[[135 133 109 114 129 141 101 116 131]
 [140 127 121 131 100 144 144 137  99]
 [105 105 137 155 130 114 127 151 117]]
:
[[131  99 117]
 [116 137 151]
 [101 144 127]
 [141 144 114]
 [129 100 130]
 [114 131 155]
 [109 121 137]
 [133 127 105]
 [135 140 105]]

[[129 122 129 122 112 122 156 126]
 [129 127 121 127 121 127 140 115]
 [112 132 133 132 144 136 120 115]
 [117 127 128 127 142 140 122 111]
 [129 126 114 126 125 133 135 111]
 [117 127 128 127 142 140 122 111]
 [124 123 138 123 114 117 151 123]]
:
[[126 115 115 111 111 111 123]
 [156 140 120 122 135 122 151]
 [122 127 136 140 133 140 117]
 [112 121 144 142 125 142 114]
 [122 127 132 127 126 127 123]
 [129 121 133 128 114 128 138]
 [122 127 132 127 126 127 123]
 [129 129 112 117 129 117 124]]

[[116 123 130 103 129 128 124 123 140 136 150 114 117 142 117 151]
 [135 128 119 145 118 117 127 119 120 128 125 136 124 114 130 119]
 [127 124 141 116 142 145 144 149 134 131 109 131 122 133 146 114]]
:
[[151 119 114]
 [117 130 146]
 [142 114 133]
 [117 124 122]
 [114 136 131]
 [150 125 109]
 [136 128 131]
 [140 120 134]
 [123 119 149]
 [124 127 144]
 [128 117 145]
 [129 118 142]
 [103 145 116]
 [130 119 141]
 [123 128 124]
 [116 135 127]]

[[122 119 106]
 [127 129 129]
 [122 132 140]
 [133 126 123]
 [144 116 127]
 [144 129 123]
 [129 130 124]
 [118 130 128]
 [119 129 131]
 [136 133 111]]
:
[[106 129 140 123 127 123 124 128 131 111]
 [119 129 132 126 116 129 130 130 129 133]
 [122 127 122 133 144 144 129 118 119 136]]

[[116 114 135 116 125 131 113 141 120]
 [116 116 137 108 124 129 114 135 121]
 [128 146 135 143 134 130 138 125 117]
 [140 148 131 129 136 130 149 114 125]
 [119 144 148 146 122 123 129 114 110]]
:
[[120 121 117 125 110]
 [141 135 125 114 114]
 [113 114 138 149 129]
 [131 129 130 130 123]
 [125 124 134 136 122]
 [116 108 143 129 146]
 [135 137 135 131 148]
 [114 116 146 148 144]
 [116 116 128 140 119]]

[[136 106 151 137 152 152 125 119]
 [106 154 119 126 152 118 154 142]]
:
[[119 142]
 [125 154]
 [152 118]
 [152 152]
 [137 126]
 [151 119]
 [106 154]
 [136 106]]

[[132 138]
 [129 125]
 [118 138]
 [114 118]
 [136 100]
 [117 130]
 [112 109]
 [132 137]
 [122 137]]
:
[[138 125 138 118 100 130 109 137 137]
 [132 129 118 114 136 117 112 132 122]]

[[150 101 103 158 124]
 [130 121 103 113 135]
 [122 104 130 120 134]
 [108 131 151 115 123]
 [144 127 130 118 145]
 [122 120 123 118 135]
 [122 124 111 132 145]
 [114 141 140 133 126]
 [131 116 112 113 146]]
:
[[124 135 134 123 145 135 145 126 146]
 [158 113 120 115 118 118 132 133 113]
 [103 103 130 151 130 123 111 140 112]
 [101 121 104 131 127 120 124 141 116]
 [150 130 122 108 144 122 122 114 131]]
---
[[126 126 143 115 146 117 121]
 [116 127 118 116 140 133 139]
 [113 136 148  99 108 127 100]
 [133 141 139 143 127 124 116]]
:
[[116 127 118 116 140 133 139]
 [133 141 139 143 127 124 116]
 [126 126 143 115 146 117 121]
 [113 136 148  99 108 127 100]]

[[123 128 117 112 126 127 122 120 115 126 128]
 [119 123 113 125 116 130 117 119 127 120 108]
 [136 130 138 136 139 125 138 140 123 134 143]
 [132 120 121 149 131 128 124 137 136 122 123]]
:
[[119 123 113 125 116 130 117 119 127 120 108]
 [123 128 117 112 126 127 122 120 115 126 128]
 [132 120 121 149 131 128 124 137 136 122 123]
 [136 130 138 136 139 125 138 140 123 134 143]]

[[113 133 148 107 135 119 142 105 145 123 110 131 104 144 120]
 [113 112 138 151 150 109 103 152 106 131 129 119 126 132 139]
 [107 107 125 133 151 113 116 138 114 134 112 105 153 114 135]
 [125 116 146 153 153 115 135 117 143 150 103 113 144 124 136]
 [119 131 128 125 118 142 139 124 127 141 117 125 133 131 141]
 [141 148 133 136 123 121 127 146 150 146 143 141 141 130 114]]
:
[[107 107 125 133 151 113 116 138 114 134 112 105 153 114 135]
 [119 131 128 125 118 142 139 124 127 141 117 125 133 131 141]
 [141 148 133 136 123 121 127 146 150 146 143 141 141 130 114]
 [113 112 138 151 150 109 103 152 106 131 129 119 126 132 139]
 [125 116 146 153 153 115 135 117 143 150 103 113 144 124 136]
 [113 133 148 107 135 119 142 105 145 123 110 131 104 144 120]]

[[140 136 108 142 123 124 123]
 [137 140 107 142 125 123 120]
 [119 147 138 123 119 137 110]
 [137 137 109 143 122 121 124]
 [130 110 134 117 119 109 144]
 [111 121 137 137 146 131 144]
 [110 123 135 141 149 133 142]]
:
[[137 140 107 142 125 123 120]
 [140 136 108 142 123 124 123]
 [137 137 109 143 122 121 124]
 [130 110 134 117 119 109 144]
 [110 123 135 141 149 133 142]
 [111 121 137 137 146 131 144]
 [119 147 138 123 119 137 110]]

[[121 126 123 121 123 129 131 129 118]
 [133 132 132 132 119 134 128 129 117]
 [119 134 116 120 123 128 127 126 156]
 [137 127 129 110 128 127 129 128 136]]
:
[[119 134 116 120 123 128 127 126 156]
 [121 126 123 121 123 129 131 129 118]
 [137 127 129 110 128 127 129 128 136]
 [133 132 132 132 119 134 128 129 117]]

[[149 154 154 149 141 131 120 110 103 102 104 111 120]
 [102 103 109 118 129 140 148 153 154 150 142 132 121]
 [133 144 151 154 153 147 138 127 117 108 103 102 106]
 [114 106 102 103 108 116 127 138 147 152 154 151 144]]
:
[[114 106 102 103 108 116 127 138 147 152 154 151 144]
 [102 103 109 118 129 140 148 153 154 150 142 132 121]
 [133 144 151 154 153 147 138 127 117 108 103 102 106]
 [149 154 154 149 141 131 120 110 103 102 104 111 120]]

[[119 118 138 124 158]
 [119 122 135 122 155]
 [128 127 116 132 141]
 [132 139 131 131 101]
 [132 118 122 131 145]
 [130 124 141 123 129]
 [126 133 137 129 118]
 [133 125 127 128 113]]
:
[[128 127 116 132 141]
 [132 118 122 131 145]
 [133 125 127 128 113]
 [132 139 131 131 101]
 [119 122 135 122 155]
 [126 133 137 129 118]
 [119 118 138 124 158]
 [130 124 141 123 129]]

[[123 135 137]
 [120 135 134]
 [123 130 102]
 [121 133 135]
 [140 116 130]]
:
[[123 130 102]
 [140 116 130]
 [120 135 134]
 [121 133 135]
 [123 135 137]]

[[108 103 112]
 [107  99 107]
 [152 119 123]
 [137 109 148]]
:
[[107  99 107]
 [108 103 112]
 [152 119 123]
 [137 109 148]]
